Rows are one point carried round by a steady rotation, each followed by how many steps it has turned.
The counts run from 0 to 315.
[107 133 110 113  81 136 131 136 153 104 182  96]
23
[130 134  67 153 113 134 122 165 162 113 123  99]
295
[ 76 132 162 106  87 124  84 112 123 123 142 120]
79
[112 132 123 168 146 101 104 145 128 147  77 168]
95
[122 124  74 171 123 114 129 173 128 113  93 134]
3
[133 174 111 148 129 112 117 110 186 125 156 133]
196
[ 96  80 154 128 126 122 105 154 125 162  82 143]
235
[137 100 120 141  98 126 148 155 165 179 161 105]
122
[136 140  78 183  96 111 122 153 139 146 140 107]
262
[ 92 106 164 124 121 105 147 151 103 139 129 177]
120
[119 137 101 156 140 119  82 137 157 123  83 129]
206
[ 84 158 154 110 134 111 132 116 147  97 151 177]
186
[137 165 102 179 113 108  98 119 161 157 140 122]
229
[ 93 130 154 131 160 107 115 134 141 121  83 183]
209
[133 101 119 154 110 128 106 145 161 184 119  96]
236
[ 84 127 119 136 102 111 122 167  84  86 123 138]
2
[ 90 138 128 143 115 104 150 157  90  96 135 173]
275
[100 130  98 143 126 111 132 169 109  85  96 156]
150
[ 75 135 152 100 104 126  83 122 127  94 138 125]
57
[114  93  98 116 131 147 109 172 157 108  93 107]
169
[113 173 123 158  89 105 100 105 137 145 163 119]
93
[138 154  83 169 108 111 151 142 158 129 168 125]
4
[ 83 112 145 108  83 133 137 155 102 100 155 123]
282
[105 170 144 152  93  93 123 108 120 135 167 153]
241
[112 130 145 133  74 118 102 113 136 159 174 100]
237
[137 172 111 163 118 110 102 106 175 153 138 124]
218
[130 127 113 137 111 139  85 127 188 146 124  85]
203
[139  98 111 136 102 134 157 157 168 168 159 110]
133
[129 135  96 173 110 119  85 137 152 159 106 105]
92
[115 125 153  97 117 136 133 113 189 133 174 127]
189
[ 97 137 175  99 126 120 127 104 164 128 163 157]
64
[ 97 111 145 109  74 131 149 145 122 136 183 117]
134
[104  95 138 119 139 138  88 152 159 133  76 122]
202
[ 73 141 149 130 111 109  75 127 110 107 104 136]
216
[132 118 117 138 117 135  80 131 184 160 126  87]
214
[ 71 133 128 100 105 132 108 143 119  68 132 130]
35
[128 172 107 144 129 117 128 113 187 113 163 141]
185
[125 122  86 153 146 117 150 171 135 113  98 161]
287
[108 124 151 115 101 117 172 137 130 124 183 164]
278
[104 166 121 126 117 111 149 125 144  81 176 154]
27
[110 118 138  95 107 134 146 131 169 116 181 122]
167
[119 131 135 114 102 133  99 116 182 144 159  92]
67
[113 132 130 105  95 137 100 112 186 134 164  88]
56
[ 88 117 128 132 122 124  68 143 120 124  80 120]
80
[ 93 172 157 126 123 101 117 102 141 114 149 164]
208
[ 71 107 159  85 121 137 118 147 139  93 121 140]
179
[143 101 101 150 141 126 163 175 173 147 118 147]
7
[137 141  73 163 143 125 138 156 174 107 112 138]
162
[137 149 127 149 137 117 122 108 196 164 139 139]
74
[127 145  93 157 147 118  91 145 170 112  86 124]
195
[133 132 120 119 125 136 159 131 196 133 173 131]
30
[117 131 155 109 116 127 135 106 193 151 170 130]
200
[126 128  93 151 151 118 144 169 150 101  93 162]
298
[ 75 118 148 135  79 113 108 141  83 127 130 128]
249
[123  96 130 122 136 132  95 149 187 156  89 111]
66
[ 88 132 135 147 124  96 141 149  84 112 125 176]
264
[104 132 148 113 111 117 172 136 142 119 181 158]
289
[ 89  95 135 134  99 115 101 164  92 135  98 130]
113
[103 106 102 158 109 118 107 173  97 124  90 119]
261
[100 130 102 131 138 131  89 150 142  87  80 125]
47
[135  92 115 156 105 132 112 155 154 189 117 105]
247
[ 87 152 123 121  87 122 126 137 117  78 167 126]
160
[126 111 117 146 111 131  90 137 172 176 115  94]
225
[118  83 122 147 130 125 154 185 138 153 100 155]
132
[101 134 177 110 120 113 123 101 157 145 166 163]
75
[ 88 155 138 150  94  93 122 129  86 116 145 153]
116
[ 81 112 143  95  87 136 135 158 117  96 160 119]
293
[116 135 125 156 165 111 103 139 158 141  76 168]
73
[ 86 154 123 124 123 109 136 152 107  67 133 166]
297
[114 166 104 129 100 121 122 126 161  91 181 112]
307
[125 107 115 121  87 138 151 149 156 140 181 102]
281
[111 140 165 134 106 103 142 106 139 167 168 159]
97
[ 87 122 166 117  75 113 102 122 110 150 157 123]
101
[110 137 116 112  92 138 119 133 166 104 175  93]
34
[ 92 165 159 116 131 109 122 102 150  96 152 167]
197
[129 117 101 134 159 131 147 162 182 117 109 157]
29
[ 93  78 147 124 124 127 145 178 107 138 103 158]
268
[141 159  76 156 119 119 134 141 173 107 146 119]
26
[ 96  77 125 106 126 142 126 182 138 105  95 136]
21
[110 140 146 109 113 121 171 129 160 105 181 157]
300
[ 93  99 146 109 136 124 154 171 125 114 112 167]
290
[ 92 130 152 138 152 104 106 129 128 135  87 178]
220
[105 114 104 167 112 112  99 161 102 136  85 121]
250
[114 138 123 108  98 133 114 119 178 111 171  94]
45
[125  99 116 121 137 145 101 150 194 145 102 100]
55
[ 94 125 114 132 134 125  79 148 132  98  74 123]
58
[122  82 126 147 131 122 140 174 134 171  98 144]
121
[129 122 101 169 140 111 148 170 134 150  98 164]
265
[ 91 132 171  93 122 124 129 115 161 115 163 148]
53
[ 87 103 174 116 132 113 114 138 124 149 102 166]
87
[ 82 156 126 121 120 114 126 137 121  66 137 148]
308
[125 148 133 148 107  99 163 133 137 143 186 155]
130
[ 87 157 151 149 114  93  99 117  97 120 127 164]
94
[133 114 132 142  95 130 116 126 164 191 154  98]
100
[145 138  96 184 124 103 149 152 155 167 133 146]
118
[104 172 124 129 118 114 133 115 155  86 176 143]
38
[ 93 123 168  84 114 131 142 128 155 107 166 152]
42
[121 123 141 122  94 137  97 112 177 166 156  94]
78
[126 120 139 134  94 123 105 114 170 177 156 100]
89
[ 81 100 176 110 140 120 109 139 140 139  95 160]
76
[127 104 106 122 130 147 114 152 198 134 108  97]
44
[142 113 112 119 147 138 141 149 207 144 129 132]
177
[102 175 128 129 118 110 119 104 158  95 169 143]
49
[127 156 108 144 114 114 170 132 156 116 182 146]
152
[115 163 104 143  91 118 147 138 134 101 184 126]
285
[134 160  81 148 130 131 121 133 189 108 137 114]
37
[105 180 129 137 114 112 105  98 161 109 166 133]
60
[ 82 160 159 141 123  99 103 116 109 115 122 173]
83
[117  87 117 133 142 130 159 187 139 136  97 160]
143
[119 147 148 145  99 105 161 125 138 154 184 157]
119
[133 122 106 171 145 109 136 163 140 164  93 160]
254
[110 174 128 143 106 110 103  95 156 123 165 132]
71
[ 75 109 165  86 120 135 116 133 140 103 127 139]
190
[140 131 136 153 109 113 146 123 165 185 170 140]
244
[140 156  83 161 112 121 147 149 167 121 158 125]
15
[ 90 148 118 126  87 116 135 137 107  81 170 133]
149
[124  87 111 121 141 143 139 175 177 130 102 130]
302
[ 82 132 119 117 101 117 126 164  98  75 128 132]
13
[109 128 109 170 130 100 119 162  99 136  85 166]
117
[124  84 131 151 131 129 127 167 140 184  91 144]
110
[132 151  96 157  76 118 128 139 133 141 171 104]
126
[137 132  75 166 108 127 129 162 151 127 130 100]
284
[130 133  97 130 111 144 108 139 191 118 140  85]
181
[ 70 136 140 100 105 126  99 134 128  75 131 123]
46
[ 84 114 190 101 111 117 115 118 131 147 139 147]
223
[ 83 115 141 128  77 117 115 149  83 121 141 129]
260
[101 142 175 123 112 111 131 102 152 159 167 160]
86
[ 98 149 147 126  83 121  87 103 145 131 163  97]
215
[108 132 107 170 128 105  77 142 131 143  76 126]
228
[ 88 128 148 111 132 113 164 149 120 102 151 178]
153
[141 150  91 183 103 109 118 143 144 159 139 113]
251
[127 158 104 167  79 110 123 126 127 143 170 109]
115
[ 98 108 157 118  75 124 135 142 114 145 178 122]
123
[ 83 140 137 115 152 113 132 142 137  81 111 177]
39
[ 99 120 160 121  96 112 163 138 118 140 174 164]
267
[143 107 112 131 138 140 153 160 203 138 135 126]
166
[ 89 117 162  83 118 133 146 137 151 101 157 150]
31
[132 104  86 139 103 144 127 172 170 137 133  89]
11
[107 104 127 122 155 128 150 173 152 111  92 170]
165
[ 85 110 158  89 102 131 152 147 138 103 160 147]
20
[133 151  90 153 131 124  88 125 184 120 122 114]
59
[ 99  78 145 126 118 119 136 165 108 153 101 153]
257
[101 114 142 109  83 133 154 145 134 122 185 125]
145
[130 121 105 134 167 126 137 154 187 119  96 159]
40
[ 94  83 136 101 135 139 126 173 148 102  98 135]
32
[ 98  86 145 117 127 124 153 179 117 126 111 162]
279
[132 135  84 140  96 139 128 145 167 116 162  87]
159
[ 96 101  99 125 117 129 119 181 116  83  95 118]
294
[116  91  89 135 120 146 118 180 151 114 104 103]
158
[117 139 105 156 140 112  72 142 147 136  79 124]
217
[103  95 124 116 143 147  95 157 159 119  78 112]
191
[ 91 138 139 151 127  97 127 146  87 124 113 176]
253
[107 128 117 174 137 100 116 153 112 143  84 171]
106
[103 139 115 132  70 124 134 143 123 115 183 100]
1
[138 134  73 175  99 122 131 159 148 133 136 106]
273
[ 86  91 131 129  98 123 114 172  91 126 106 131]
124
[140  81 108 145 114 135 141 173 156 167 118 112]
269
[ 74 134 146 134 100 111  77 132  94 123 113 132]
227
[143 131 112 157 113 112 170 138 163 165 169 141]
266
[133 107  88 148 101 137 132 166 153 142 138  90]
0
[110 159 115 152  87  99 141 128 112 126 183 141]
263
[124 116 120 114  95 138 149 151 173 137 179  97]
292
[121 124 139 137  71 122 113 127 130 161 174  93]
248
[ 89 113 182 113 107 109 131 120 123 157 152 154]
234
[117 161  99 134  92 124 136 133 151  95 181 117]
296
[126  98 130 132 137 136  98 146 177 172  90 118]
77
[147 144  91 150 137 121 156 145 186 127 146 141]
299
[ 78 143 141 121 125 118  80 127 119  94 100 135]
205
[131 150  93 165 131 122  81 129 173 136 112 103]
70
[ 97  99 100 137 113 128 117 187 109 102  94 122]
283
[111 135 111 120  72 132 135 137 139 107 181 102]
12
[125 106  85 163 103 125 111 174 129 146 105  99]
125
[134 119 112 171 145 103 131 153 145 176  95 158]
243
[ 90  99 151 102 143 124 149 159 132 102 117 173]
301
[125 154 122 148 105 113 171 134 151 131 186 156]
141
[ 80  96 148  84 114 139 124 153 130  87 128 133]
168
[125 105  86 152 108 132 125 179 138 134 107 102]
136
[ 91 133 145 151 132  94 119 142  94 136 106 182]
242
[ 91 122 149 122 121 113 165 156 114 110 146 177]
142
[130  78 105 139 127 134 145 184 162 151 115 119]
280
[103  82 116 121 125 136 134 187 131 121  98 129]
10
[140 118 120 131 150 134 134 139 209 145 116 136]
188
[130 140  78 155 150 124 121 152 174 101 101 133]
173
[ 85 155 147 124 141 105 109 125 130  93 113 174]
61
[127 168 105 135 117 114 160 128 176 110 180 140]
163
[121  97  88 148 117 136 123 184 141 121 100 106]
147
[ 84 148 121 134 115 105 144 151  98  80 134 167]
286
[ 90 120 120 131 128 125  63 141 128 115  80 123]
69
[ 83 111 138 115  80 123 125 161  94 110 148 128]
271
[133  94 109 153 105 130 131 169 155 179 119 102]
258
[ 98 170 156 144 112  95 106  92 128 124 153 167]
219
[137 113 103 142 157 130 160 170 173 130 112 155]
18
[141 130 130 163 109 112 157 138 163 177 168 143]
255
[134 107 131 147  89 122 136 137 162 190 157 104]
111
[146 135  87 181 127 106 149 157 157 157 132 144]
129
[101 157 127 126 109 110 161 135 134  92 173 159]
16
[125 134 154 134 115 115 124 108 181 179 160 136]
222
[143 150  92 151 141 127 147 141 194 120 141 139]
310
[133 123 119 119 117 136 166 142 189 132 180 135]
19
[110  96 110 112 137 146 102 163 162 111  86 111]
180
[106 142 147 132  80 124  87 106 137 147 165  98]
226
[ 83 114 133 142 115 119  76 147 104 135  83 124]
91
[ 80  92 134 117 101 128 122 177 103 114 111 131]
135
[121 146  84 158 154 126 101 147 178 104  92 132]
184
[ 82 158 153 127 133 102  99 116 122 103 114 172]
72
[111 125  78 150 141 129 114 172 139  88  92 131]
25
[116 164 112 148  83 107 147 131 117 113 179 133]
274
[ 89 131 131 120 148 118 150 152 132  80 107 182]
28
[103 159 131 133 104 105 164 136 123 102 176 164]
5
[126 130 110 137 168 127 125 149 184 121  87 156]
51
[130 128  93 176 110 118  89 146 137 162 104 103]
103
[121 127 119 144 166 117 112 142 178 129  79 166]
62
[ 89 155 124 110  92 123 113 126 136  76 168 118]
171
[ 91 132 104 136 130 113 121 162 108  72  98 150]
161
[148 138  81 173 132 111 150 165 158 139 128 145]
140
[110 129 105 165 130 101 130 169 100 119  96 165]
128
[132 122 129 143 157 120 117 130 192 171 108 146]
210
[128 123  97 169 143 109 146 176 139 133 101 164]
276
[ 96  85 152 124 129 126  92 150 136 159  78 137]
224
[109  91 117 122 145 131 152 175 146 125  96 168]
154
[ 76 126 152 131  89 112  90 136  88 117 122 126]
238
[ 87  92 159  95 143 133 110 146 148 113  90 154]
54
[129 134 125 122 135 134 151 126 204 136 161 139]
41
[120 161 115 164  82 104 108 113 133 146 164 114]
104
[131 160  85 154 132 128 109 128 187 110 125 111]
48
[121 118 129 133  68 129 132 133 133 160 179 100]
259
[ 91 104 113 111 122 137 113 169 130  82  97 121]
305
[ 80 139 122 121 134 116  94 144 129  73  95 146]
183
[133 101  85 129 113 146 130 172 178 127 131  94]
22
[ 87 154 147 105 136 115 149 128 147  85 147 174]
175
[133 174 108 157 127 112 109 103 184 134 148 130]
207
[ 93 150 141 114  93 129  86 105 147 116 159 103]
204
[ 98 124 143 127 163 117 112 139 150 115  83 181]
198
[131 115  86 173 103 121 107 160 133 156 107 106]
114
[ 77 127 124 106 102 125 119 155 105  66 131 130]
24
[ 87 121 155  85  99 135 125 136 149  97 165 119]
315
[ 98 120 122 124 150 110 158 167 126  92 109 183]
17
[ 95  76 152 136 121 123 122 164 115 163  92 150]
246
[131 136 128 125 142 127 132 118 214 145 155 138]
52
[ 83 127 170 116  83 118  94 114 116 138 150 115]
90
[ 88  88 146  94 141 141 117 156 151 106  91 143]
43
[113 133 150  91 115 140 141 124 184 121 180 126]
178
[143 133 104 161 118 117 173 149 170 152 166 146]
277
[146 139  91 154 125 119 165 148 183 141 159 144]
288
[125  88 132 148 132 122 115 154 153 181  89 133]
99
[100  92 146 122 134 128  86 150 146 147  78 131]
213
[ 76 141 132 122 126 122  83 135 120  79  98 142]
194
[ 96 116 123 132 138 111 159 172 120 107 113 181]
6
[150 138 107 177 123 107 138 136 165 180 131 146]
107
[128 114 116 111 102 141 139 139 185 135 173 101]
303
[144 134  72 168 134 114 142 166 165 121 121 144]
151
[129 101  95 124 124 150 125 160 193 123 119  96]
33
[113 118 105 171 120 111  86 148 119 138  75 127]
239
[108 113 143 100  92 134 151 143 156 115 182 119]
156
[ 76 130 153 101  98 122  84 114 127 109 140 118]
68
[102 129 104 154 130 106 135 175 100  98  99 159]
139
[ 87 119 146  89  91 136 133 143 134  88 165 119]
304
[119 132 159 123 117 120 121 105 189 165 168 131]
211
[ 82  98 169  98 144 129 105 139 148 129  92 154]
65
[ 83 106 177 120 126 110 128 136 115 154 113 174]
98
[ 92 115 157 122  77 119 119 130 107 152 165 119]
112
[ 92 116 158 123 122 109 160 154 108 128 140 180]
131
[126 131 107 130 113 142  92 131 189 131 135  89]
192
[101 118 138 118 161 121 126 149 159 105  86 177]
187
[ 90  96 138 139 106 117  87 156  91 137  95 127]
102
[ 92 152 119 133  85 108 138 142  99  95 164 140]
138
[129 119 123 111 113 145 132 135 200 137 161 106]
314
[104 106 131 113 162 131 138 160 162 108  94 166]
176
[142 155 100 183 104 110 108 130 150 161 134 113]
240
[130 137  84 148  87 127 134 149 157 124 173  90]
148
[ 95 167 152 149 104  95 118 102 123 137 157 156]
230
[ 80  97 137  95 109 138 131 164 113  90 123 133]
157
[133 134 145 146 112 112 136 112 174 181 169 144]
233
[ 85 107 172 126 119 107 135 151 105 148 120 176]
109
[104 109 102 147 107 125 118 182 101 117  92 127]
272
[142  99 106 129 120 142 161 160 189 145 150 122]
155
[145 147 133 134 142 123 125 113 201 159 145 140]
63
[109 149 142 111 124 125 158 121 170 103 175 163]
311
[ 82 149 141 119 145 107 116 130 132  84 115 177]
50
[143 102 104 138 109 138 162 164 174 158 156 124]
144
[136 127 122 130 159 130 120 133 204 152 104 138]
199
[129  86 101 128 134 144 149 183 175 138 105 126]
291
[124  92 114 116 151 142 132 164 184 126  96 136]
313
[ 93 158 128 110  99 129 103 120 140  84 163 112]
182
[127 136  87 131 108 144 118 142 185 112 152  86]
170
[ 88 112 151 101 147 129 148 149 146  97 118 166]
312
[123  90 135 139 133 131 106 146 166 183  93 126]
88
[109 144 155 138 100 102 151 113 134 169 182 161]
108
[ 77 115 184  99 117 122 111 114 137 138 134 151]
212
[ 91 137 143 112 131 115 159 143 132  89 155 177]
164
[129 127  73 145 123 139 114 158 172 109 114  99]
306
[ 87 141 106 124 132 121 112 148 114  66 101 146]
172
[ 95 115 177 124 104 108 139 125 108 158 156 162]
245
[127 145  94 165 116 113  83 128 165 151 103 105]
81
[ 80  90 135 115 100 136 137 171 105 100 116 129]
146
[135 121 122 167 145 108 118 141 163 176  95 155]
232
[ 91 153 144 110  94 128  93 104 148  96 162 106]
193
[136 120 126 159 156 115 115 135 181 174  97 152]
221
[114 137  99 145 156 121 127 162 149  91  91 166]
309
[127 146  96 152  78 119 130 145 145 130 173  97]
137
[129 166 107 139 123 117 145 118 183 103 171 141]
174
[ 77 114 177  87 119 125 108 127 145 120 130 143]
201
[ 90 132 155 147 139 100 115 130 111 139  93 183]
231
[ 84 151 130 145  88  99 131 141  81 106 155 149]
127
[ 97 119 171 120 102 109 150 134 117 155 171 156]
256
[108 164 130 159  94  94 130 118 112 133 179 146]
252
[145 147 124 161 136 108 126 116 180 180 140 142]
85
[117 127  76 163 132 124 125 175 135 102  93 135]
14
[133 119 125 122 104 128 170 146 175 150 183 130]
8
[123 113 122 126  71 130 143 148 147 153 180  96]
270
[112 136 125 164 152 104 103 140 145 144  75 167]
84
[ 87 103 157  94 100 126 155 159 119 115 159 139]
9
[106 130  92 141 138 130 100 165 145  84  82 124]
36
[146 141 118 168 130 106 126 125 177 180 130 143]
96
[113 176 124 153 104 103  99  99 147 136 162 127]
82
